In the rows, zero is written as 128.
The rows below come in pairs that one turn or mirror swaps. Which row does each named row swap with?
j_359: [133 118 138 107 113 129 113  71 129 153 148 104 147 112 104 159 133 127
  99 118 135]
j_673: [137 130 131  96 148 129  91 124 164 131 130 144 139 105 116 103 132 116
 127 103 130]
j_929: [127 139 136 124 117 108 125  96 130 172 151 107 140 117 104 139 129 117
 110 119 108]
j_688: [133 114 147 106 128 127 131  93 126 162 151 123 152 120 126 147 126 109
  83 112 112]
j_988: [121 123 133 116 108 123 128  83 144 139 159 110 152  96 101 163 128 132
 106 117 125]
j_69: [120 107 140 111 130 156 135 111 138 171 138 116 158 112 102 126 155 144
 122  92 145]
j_338: [134 130 145 106 130 144 141 138 153 139 128 114 160  95 115 153 118 136
 138 119 162]
j_606: [127 143 122 113 129 108  99 113 158 122 121 135 133 113 127 108 143 119
 123 121 127]
j_643: [135 140 126 107 135 136 129  72 121 152 149  97 152 111 115 137 126 117
 110 123 113]
j_945: [137 113 139 105 115 141 135 137 140 165 141 103 179 104 118 137 144 130
 119  98 141]
j_120: [129 126 143  82 126 145 137 122 112 136 148 108 156  94 124 140 162 143
 121 112 137]
j_841: [121 139 144  93 139 143 140 128 150 156 128 134 140 105 125 141 136 119
 141 120 173]
j_791: [146 133 137  98 130 141 129  94 146 173 146 128 144 126  93 135 118 128
 114 133 106]
j_27: [131 146 145  97 127 146 145 135 154 130 131 138 144  99 126 142 132 135
 132 126 165]
j_867: [138 141 127 101 142 127 135  95 137 176 158 119 136  88 107 147 123 125
 113 111 109]
j_736: [151 107 154  90 124 154 134 112 134 158 144 111 174 102 119 119 148 137
 123 110 136]
j_167: [132 122 133 110 125 138 126  96 123 147 142 131 151 100  97 171 127 138
  96 113 110]
j_749: [137 117 145  93 130 144 148 131 127 155 147 115 170 110 122 135 149 150
 135 109 130]
j_361: [132 144 127 100 119 111 102 125 155 129 125 148 142 134 114 107 128 121
 116 125 125]
j_339: [133 117 126  96 136 149 110 136 158 164 135 119 180  94 109 134 136 138
 130 114 147]
j_888: [141 131 129  93 148 113  96  96 153 120 117 129 149 112 139 121 119 115
 112 108 150]
j_171: [122 134 147  97 129 103 110  97 153 133 109 139 133 112 127 107 115 127
 122 124 150]
j_221: [130 151 147  80 133 153 136 124 136 146 142 112 137 103 112 145 145 137
 141  91 140]
j_210: [138 135 133 115 136 134 133  92 135 176 136 126 148 105 106 159 134 119
 105 115  98]
j_272: [128 108 153 116 125 158 128 114 133 155 148 104 167  92 116 126 155 141
 119 117 136]
j_72: [131 111 130 108 127 117 130  87 134 153 151 130 130 103  87 148 120 120
  88 109 123]
j_644: [141 133 146  82 130 123 146 146 141 138 128 138 154  99 110 141 129 136
 133 109 161]
j_283: [133 134 134  85 139 122 110 124 166 127 123 137 130  98 117 111 121 128
 128  85 136]
j_450: [116 134 144 118 133 117  94 110 149 114 110 147 148 100 109 130 129 137
 134 103 140]
j_417: [141 124 135 103 133 135 108  86 107 161 157 113 148 115  95 147 133 109
 110 112 131]
j_43: [136 136 144 100 139 118  99 116 158 125 103 144 140 108 110 113 133 119
 136 118 121]
j_816: [107 104 145 100 131 148 144 113 134 149 138 128 167 102 124 129 168 129
 119 109 147]
j_396: [124 122 125 112 124 147 130 121 172 141 129 118 164 102 123 142 133 133
 133 111 172]
j_838: [117 138 134  83 124 139 140 137 144 147 124 121 136 116 120 130 142 148
 142 112 158]
j_876: [115 138 141  91 127 106 100 105 145 113 132 155 162 119 130 133 131 125
 126 120 147]
j_764: [132 154 157 110 138 115  97 121 140 151 126 144 148 111 110 109 135 100
 133 112 131]
j_442: [123 128 127  93 139  95 104 108 150 110 130 149 146 106 122 116 128 131
 117 108 143]
j_71: [145 128 149  99 129 103 102  86 144 129 116 141 147 127 112 110 142 123
 124 117 153]
j_409: [125 120 139  98 128 114 138  81 134 163 151 138 157 122 106 156 136 103
 102 126 127]
j_551: [126 147 122  97 143 124 102 111 148 117 122 137 158 115 128 114 122 101
 124 130 141]
j_739: [123 142 115 109 136 117 121 117 147 129 113 148 149 110 122  95 127 131
 128  97 130]
j_793: [127 118 121 111 129 120 128  78 133 155 156 115 138 104 104 153 131 122
  87 100 127]
j_23: [122 137 131 108 128 116  91 115 141 107 133 146 146 112 125 131 148 141
 112 120 147]
j_319: [113 123 127  84 138 126 129  70 128 154 146 114 150 100 125 147 124 111
 100 112 116]
j_529: [154 123 146  98 127 130 153 120 149 135 123 119 150  98 120 144 135 140
 125 118 174]
j_879: [117 126 146  99 125 169 128 122 122 148 132 119 163 101 120 127 158 147
 121 106 139]
j_875: [127 119 122 100 149 128 126 110 136 182 153 118 144  90 113 147 130 133
 100  99 115]
j_211: [133 125 155 103 140 126 116  96 174 133  99 134 146 108 123 113 126 122
 112 125 141]
j_303: [126 144 129  92 132 118 107  96 150 129 135 157 162 121 112 118 113 123
 143 116 147]
j_573: [137 115 117 114 138 124 142 113 123 158 142 104 136 107  98 146 120 115
 103 111 112]
j_131: [126 130 133 102 117 150 134 136 152 152 117 122 146 100 111 132 139 122
 136 110 172]
j_307: [129 131 162 101 148 127 143  94 128 160 133 125 149 102 126 149 141 113
  89 124 112]
j_347: [123 141 127  99 128 114 110 111 147 121 118 149 149 124 138 107 124 112
 108 129 136]
j_711: [125 130 137 112 142  96 106 104 145 124 131 162 145 109 117 112 130 134
 117  99 138]
j_996: [131 125 137 119 124 117 133  80 127 157 143  95 142 113 119 138 122 112
 101 124 115]
j_911: [136 133 119 114 119 116 134  94 141 154 153 111 142 106 115 148 134 116
  99 125  98]

j_736 swaps with j_841
j_929 swaps with j_361
j_793 swaps with j_442
j_988 swaps with j_23
j_867 swaps with j_673
j_131 swaps with j_749
j_606 swaps with j_911

